In the rows, zero is written as 128.
The rows of M fall into a few groups, and each row is roughly a mix of its group's hidden directions.
M, 155 rows:
[[ 71 138 104 110 161 123 106 100  69 128 137]
 [ 88 151  85  90 150 155 102 179 115 126 122]
 [120 100 106  93 146 138 146 169  86  72 111]
 [ 81 128 147 144  70 123  88 142 153 135  90]
 [ 59 129 129 104  72 126 126 153 117 114 100]
 [ 89 145 162 177 109  76  95 128 119 152 122]
 [ 60 110 131 115  71 118 121 148 120 115  97]
 [ 85 114 168 112 163 105  97  90 172 129 115]
 [ 98  97 140 111  89 121 115  51 118 118 138]
 [ 71 151 158 137 124 112  62 124 148 141 144]
 [157 141 183 124 163 157 171 134 108  98  99]
 [162 157 148 143 157 158 123 180 147  81 106]
 [139 195 145  73 112 133 157 109 147 148 124]
 [145  93 152 113 191 139 133  96 174 119 105]
 [115 170  98 152  67 122 127 164  92 142 146]
 [129 126 111 211 130  92 138 126 120 145 163]
 [169 112  79 110 173 122 124 128 186 137 135]
 [120 153  67 109 124 130 102 156  76 130  94]
 [161 144 132 128 141 168 109 132 183  83  87]
 [161 107  91 145 192 120 122 138 140 126 178]
 [134 128  72 169  87 137 125 164  93 122  97]
 [148 137 125 173 165 191 120 118 172 136 116]
 [ 84  65 122 157  96 116 114 140 113 126  87]
 [174 155 103 112 127 188 136 169 153 108 127]
 [141  95 153 169 118 124 101  58 150 115 114]
 [137  90 179 136 134 142 168  90 171 155 138]
 [106 119 160 136  89 168 127 103  83  83 102]
 [127 107  72  99 102 154  80 113 141 152  94]
 [161 155 125 166 154 191 122 152 168 125 117]
 [ 89 127  83 120  84 101 136 107  83 154 154]
 [ 98 138 120  84  96 170 162 121  95 109  87]
 [131  99  75 205 129 124 116 114 122 121 137]
 [172 142 117 138  65 112 104 136 103 123  80]
 [105 111 137 156 138  85  84  88 104  88 101]
 [139 109  91 128 120 104  86 109 202 119 137]
 [142  98 124 203 131 114 171 125 112 155 146]
 [118 157 139  83  99 127 183 184 126 120 136]
 [129 105 114 124 208 145 161  95 144 145 130]
 [131 118  62 175 116 115  81 114 100 126 120]
 [ 94  52 105 168 118 123 108 132 127 134 106]
 [128 110 125 172 144 121 129 125 142 205 166]
 [176  93 147 149 169 119 103  97 166 136  96]
 [108 129 109 170 152 146  58  87 139 121 126]
 [164  93 144 174 101 108 144  67 133 138 124]
 [137 168 124 121 181 132 132 181  95 161 104]
 [129 118 166 188 139 139 184 110  99 141 111]
 [130 120 152 110 157 143 128  98 202 112  88]
 [117 105 121 176 115  86 143  79  93 119  91]
 [111 130 119  67  92 133 186 142 122 150 155]
 [ 70 147 122  91  75 139 129 154 127 122  90]
 [122 106 134 200 143 123 177 128  91 142 115]
 [149 114 181 106 124  86 162 132 170 139  91]
 [190 149 184 136 103 113 144 149 145 124  98]
 [ 75 162 168 164 121  90  95 145 135 149 129]
 [117  85 157 124 130  98 174  71 137 139  98]
 [ 99 159 111 141  68 104 108 152  84 144 153]
 [141 122 164 174 164 144 178 134  95 165 127]
 [167 157 147 164 153 128 162 118 102 181 155]
 [158  90  95 109 168  99 111 144 183 114 142]
 [ 83  69 115 157 112 119 121 129 156  88  98]
 [146 128  55 155 132 115 104 124  86 158 110]
 [125 102 145 127  98 164 153  90  95 136  67]
 [ 86 158 164 123  70 147 134 127  93 125  93]
 [133 114 161 140 176 156  58 122 131 108 147]
 [149 122 176 141 183 176 109 150 149 136 152]
 [127 113 112 205 125 104 164 134  90 140 144]
 [ 98 141 164  53 120 161 127 141 142 117 105]
 [ 97 184 137  95  97 127 106 121 100  79 117]
 [ 92 110 150 108 127  72 103  93 122  84 101]
 [103  62 122 164 107 141 119 127 108 137  76]
 [130  72  98 113 118 120  99 129 197 118 127]
 [177  86 114 149 183 108 125 110 144 125 165]
 [118  56 101 164 126 125 156 125 134 116  84]
 [172 140 125 126  69 114  99 122 108 121  73]
 [150  68  99 163 160 108  99 128 169 137 135]
 [118 144 148  47 131 158  99 126 147 118 103]
 [ 90 113 115 113 167 153 198 125 100 139 139]
 [ 81 111 152 158  75 122 111 104 145 172 114]
 [157 147 144 169  98 119 146 192 145  92 132]
 [132  97 153 117 186 172 120  97 169 142 140]
 [ 97 157 127  53 103 127  95 138  99 130 119]
 [133  64 110 120 113 147 162 102 138 130  71]
 [138 148 100 151  96  83 164 143 107  97  79]
 [104 110 137 145 121  86  75  90  96  88 112]
 [135 123 158 187 138 137 188 113  91 134 111]
 [150 139  99 160 102 107  51 140 143 112 125]
 [127 101 116 198 141 115 173 140  85 137 120]
 [ 96 136  79 130 127 166  94 119  86 123 175]
 [155 126 190 155 132  92 168 103 132 141 162]
 [126  54 124 168 141 137 166 126 138 140  94]
 [ 84  94 103 128 108 108  83 132 176  92 122]
 [188 133 124 171 156 143 135 138 165 122  83]
 [ 63 121 112 147 113  98 140  84  83 120 129]
 [ 78 124 117 123 191 142 163 131 111 148 166]
 [114 174 115  58 109 133 134 142 174 130 121]
 [192 127 145 119  66 116 141 134 158 122 103]
 [137  90 133  69 117 167 154 118 126 123  77]
 [145  67 131 131 173 139 137 142 176 117  93]
 [167 109 144 146 106 113  93  63 129 137  88]
 [132 130  94 184 119 130 115 182 154  86 144]
 [161 136 194 138  84 107 129 141 168 118 147]
 [182 102 127 175 177 118 121 101 129 131 160]
 [118  67 130 190 114 133 114 104 115 152  98]
 [128 122  61 142 117 122  98 110  78 159 104]
 [122 141  99 102 144 100  96 174 187 120 154]
 [147 125 117 140 141 157 166 135  65 144  75]
 [176 136  84 117 180 115 119 149 175 136 136]
 [123 133  91 106 128 161 172 135  78 123  76]
 [158 140 123 132 144 178 180 161 148 170 147]
 [109 128 194 103 130 143 154 139 175  96 151]
 [170 181 160 103 139 150 152 110  97 164 140]
 [ 98 109 128 149 127  56 126 110  80 154 136]
 [ 81 105 119  83 102 107 135 155 115  71 123]
 [ 76 112 152 152  73 125 103 116 150 168 114]
 [127 146 105  93 148 109  99 170 188 119 159]
 [110 137 167 107 172 151 157 157 172  89 143]
 [ 83 138 160 173 122  73  96 121 119 157 127]
 [140  50 112 118 126 151 164 129 135 143  90]
 [119 162 114  74  87 138 123  94 106  99  89]
 [141  89 169 184 141 108  89 119 143 144 160]
 [102 134 167 101 165 159 130 151 180  88 133]
 [122 164 121  83  81 135 128  94 102  90  94]
 [147 118 124 202 156 125 182 142 121 110 133]
 [ 61 112 143 113  87 139 133 156  86 110 111]
 [ 80 100  99  93 112 128 137 174 107  97  95]
 [ 75 112 154 148  73 103  90 141 149 134 110]
 [139 110 122 205 129 111 166 122 106 160 149]
 [155  84 117 121 108 149 180  98 115 125  77]
 [111 164  80 177 126 161  89 138 112 143 154]
 [107  61 110 125 117 144 156 124 123 116  68]
 [156 110 117 136  92  99 112  71 102 179 124]
 [101 107 141  64 131 170 141 103 162 107 105]
 [ 96 121  99  75  97 158 154 122 124 106  80]
 [ 98  67 116 147 116 128 139 124 145  84  78]
 [147 160 109  87 134 122 106 133 207 128 132]
 [ 96 126  97 118 106 103 161 121 105 192 163]
 [162 148  77 125 170 117 110 157 179 144 135]
 [ 80 144 191 141 144  85 130 139 156 144 113]
 [111 163  95  72 140 141 118 177  95 141 107]
 [ 93 155 183  84 103 120 119 123 104  84 128]
 [175 134 137 163 169  94 101 144 162 156 157]
 [104 112 136  89 144 156 129 162  94 194 135]
 [112 116  88  69 135  97 160 160 152 157 109]
 [119 151 124 114 157 116 147 123 115 126 216]
 [120 136 118  74 102 162 172 151 128 158 171]
 [ 81 124 167 163 132  70 115 116 113 164 133]
 [121 124 116 113 110 116 100 110 174  56  98]
 [135 162 110 111 112 156 177 103  88 141  77]
 [ 82 163 145  90 102 123  98 141  90  84 127]
 [ 87  89 120 122 142 114 101  55 122 142 139]
 [106 177 151  70 116 150 115 114 107 100  94]
 [160 103  99 177 103 103  88  80 134 130 125]
 [ 81  79 105 173 113 103 109 136 157  99 122]
 [ 81 114 138 179 151 123 130  84  91  96 143]
 [152 123  66  99 107  99  88 124 168 127 148]]

Each list below has two rows that fit no group; the rest each fit one group, if only roughly. Name those rows in the order they come.
  * Z116: [ 97 170 121  82 107 126 128  88 105  76 129]
  * Z8: [157 110 120  97 111 134 212 131 122 151 119]
  * Z637: [147 161 124 114 102 154 175 198 117 131 135]
  * Z35: [149 180 131  63 103 148 126  98 105 141 114]
  * Z995: [100 169 151  94  79 150 162 110 101 118  99]
  * Z809: [116 124 138 129 110  81 183 154 104 182 141]
  * Z704: [154 141 165  78 149 174 136 139 106 174 137]
  * Z697: [134 136 104  56  85 136  97 105 155 115 121]
  * Z174: [142 146 157  89 127 136 177 175 149  88 104]
  * Z506: [100 127  93  99 147 181 127 172 152  91 112]
  * Z434: [ 92 113 150 160 143 135 195 152 101 147 100]
 => Z116; Z434
  * Z545: [135 112 117  99 161 182 179 110 144 153 161]
  * Z448: [148 188 125  71  91 136 115 100 104 128 121]
  * Z760: [126 191 137 162  90 125 130 142  86 157 153]
  * Z804: [ 88  76 128  99 136  82 104 125 150  91 109]
  * Z835: [141  95 155  98 134 138 146  73 164 174 110]
  * Z386: [125 112 182 104 143 146 189  93 118 157 121]
  * Z64: [142 149  85 162 126 182 148 152  94  90 130]
  * Z231: [140 102  68 197 124 146 144 145 123 129 117]
  * Z120: [120 142 157  62  93 163 116  90 148 141 115]
  * Z943: [155  97 143 174 165 105 116 105 123 127 188]
 => Z760; Z804
  * Z383: [149 133  96 120 130 152 166 120  83 147  63]
  * Z164: [115 110 140 131 191 121 160  71 133 135 162]
  * Z701: [159 126 135 187 105  92 172 140 114 140 166]
  * Z961: [130 115 182  95 148 134 188  96 136 157 117]
  * Z253: [ 65 119 168 132 148  96 126  76 146 123 121]
  * Z341: [135 105 165 139 125 135  78  84  95 107  82]
  * Z810: [104 128 142 145 106  76  88 148  76 141 160]
  * Z871: [158 100  91 127 155 143 114 108 161 192 108]
  * Z600: [187 147 112 120 180 172 124 116 146 115 156]
  * Z452: [105 109 173  87 128 139 152  69 159 117 144]
  * Z880: [ 87 131 113 134  69 104 142 175  94 107 116]
  * Z824: [100 140 107 112 141 154  57 111 121 123 176]
  * Z921: [141  53 115 145 165 134 137 143 172 131 113]
 => Z341; Z880
  * Z110: [177 115  87 161 148  95 117 134 176 112 152]
  * Z901: [167 169 115 138 130 176 110 185 156 134 139]
  * Z665: [128 142 171 107 166 139 160 154 190 122 104]
  * Z900: [160 154  97 161 142 184 145 152 127  85 108]
  * Z860: [126 142 155  90 118  89 167 189 108 143 145]
  * Z298: [155 131 137 146 183 141 188 123 125  91 157]
  * Z299: [101 130 128 122 101  71 111 112 118 193 152]
  * Z688: [155 136 112 180 105 114 165  91  91 102  99]
  * Z720: [168 122 179 175 141 140 117  81  99 143 137]
  * Z906: [161 129 127 121 134 158 157 114 114 156  50]
  * Z555: [116 105  74 107 160 181 103 139  96 112 143]
  * Z43: [175 129 150 137 153 148 163 107 141 195 140]
  * Z442: [107 135 173  98 124 118 159 151 153  71  93]
 => Z298; Z555
  * Z54: [143 114 162 119 159 163 177 151  87 168 116]
  * Z940: [136 118 101 167 162 161 111  99 127 190 150]
  * Z265: [101 117 151 202 165 115 133 160 115 126 152]
  * Z330: [134 141 187 103 132 173 145 131 169  98 160]
  * Z869: [ 93 107 157 132 137 168 164 149  78 164 109]
  * Z353: [101 129 183  83 124 157 123 110 176 102 111]
  * Z714: [ 97 154  90  97 111 110  75 127  78 113 127]
  * Z883: [166 118  88 188  90  96 128 134 138 117 156]
  * Z892: [115 175 107 175 105 133 126 175 137  86 150]
  * Z391: [144 146 177 149 131 125 193 175 133 112 139]
  * Z93: [163 166  97 111 105  99  90 105 166  97 149]
 => Z330; Z892
  * Z642: [112 106  89  76  97 140 149 113  97 177 132]
  * Z849: [161 155  98 155 106 113  82 170 109 153  93]
  * Z384: [117 135 105 174  87 109  84 109  82 155 142]
  * Z792: [163 176  95 185 130 125 147 143 122 137 168]
  * Z574: [178 155  92  83 173 128 136 156 139 101 128]
  * Z191: [202 142 141 141 150 148 115 156 169 126 103]
  * Z419: [176 157 136 155 166 173 135 123 176 135 144]
  * Z767: [ 90 147  87 107 167 146 138 185 127 129 160]
  * Z609: [109 158 158  87 150 134  82 165 142 152 168]
  * Z129: [121 147 174  74 134 101  84  86 132 124 144]
  * Z944: [135  98 127 118 181 197 126 105 137 142 157]
 => Z792; Z419
  * Z456: [175 147  89 109 195 135 155 125 124 126 149]
  * Z499: [171 174 119 137 124 176 116 177 163 125 131]
  * Z949: [156 116 122 115 155 177 187 141 158 160 145]
  * Z171: [ 83 128 135 125 131 105  83 129  72 127 177]
  * Z698: [177 188 131  80 131 143 134 106 105 154 130]
  * Z169: [135 122 118  82 129 161 205 124 156 138 126]
  * Z867: [156 106 115 167 172 163  78  99 131 148 145]
  * Z487: [122 199 144 131  94 125 130 100  77 118 140]
  * Z58: [ 89  78  87 170 107  91 110 130 150 120 137]
  * Z666: [131  57 142 179 124 135  91 115 138 132 104]
  * Z78: [171 170 154 107 150 126 103  69 107 142 145]
  * Z229: [122  75 114 171  81 143 143 153 124 127  84]
  * Z379: [175 100  91 179 104 136 166 147 153 137 129]
  * Z746: [120 179 175  88  96 137 157  93 112 120 144]
  * Z178: [ 76 159 112 115 116  90 127 148 145 140 189]
 => Z78; Z229
  * Z294: [100 121 114 112 103  65 163 105  97 101  99]
  * Z874: [136 153 157 157 117 168 155  81  74 144 118]
  * Z85: [140 144  66 148 119 134  94 181 108 131  97]
  * Z66: [164 159 112  60  96 137 115  91 123 136 109]
  * Z678: [ 45 104  93 133 157 112 124 145 134 121 131]
  * Z769: [112  70 118  97 113 163 153 121 124 136  71]
  * Z719: [117 111 186 115 147 110 170 158 171 101 144]
  * Z742: [164 115 145 152 170 174 126  93 174 151 119]
  * Z334: [156 135 187 141 160 104 147 170 155 117  95]
  * Z127: [ 87 126 123 127 115 101 116 133 144 104 209]
 => Z678; Z719
  * Z617: [109 187 142 110 160 127 105 139 132 131 192]
  * Z14: [ 89 152 146 171 109 108  61 138 146 144 130]
  * Z98: [117 165 117 141  90 122 182 177  89 119 121]
  * Z741: [129 108  85 173 130 140  81 105 103 167 157]
  * Z184: [126 140 126 172 134 120  41 121 119 116 136]
  * Z612: [134 109 137  91 190 148 140  85 164 157 124]
  * Z407: [ 99 161  74 101 153 146 105 167  97 116 106]
  * Z282: [ 98  76 134  98 136  94 155  72 113 146 121]
  * Z343: [ 96  87 135 137 147 107  81  90 107 107  83]
  * Z554: [ 84 118 143  92 146 133  77 176 147 145 154]
  * Z219: [120 113 139 166 177 177  79 107 112 115 140]
  * Z301: [147 106 160  90 160 134 131  71 173 152 127]
 => Z617; Z343
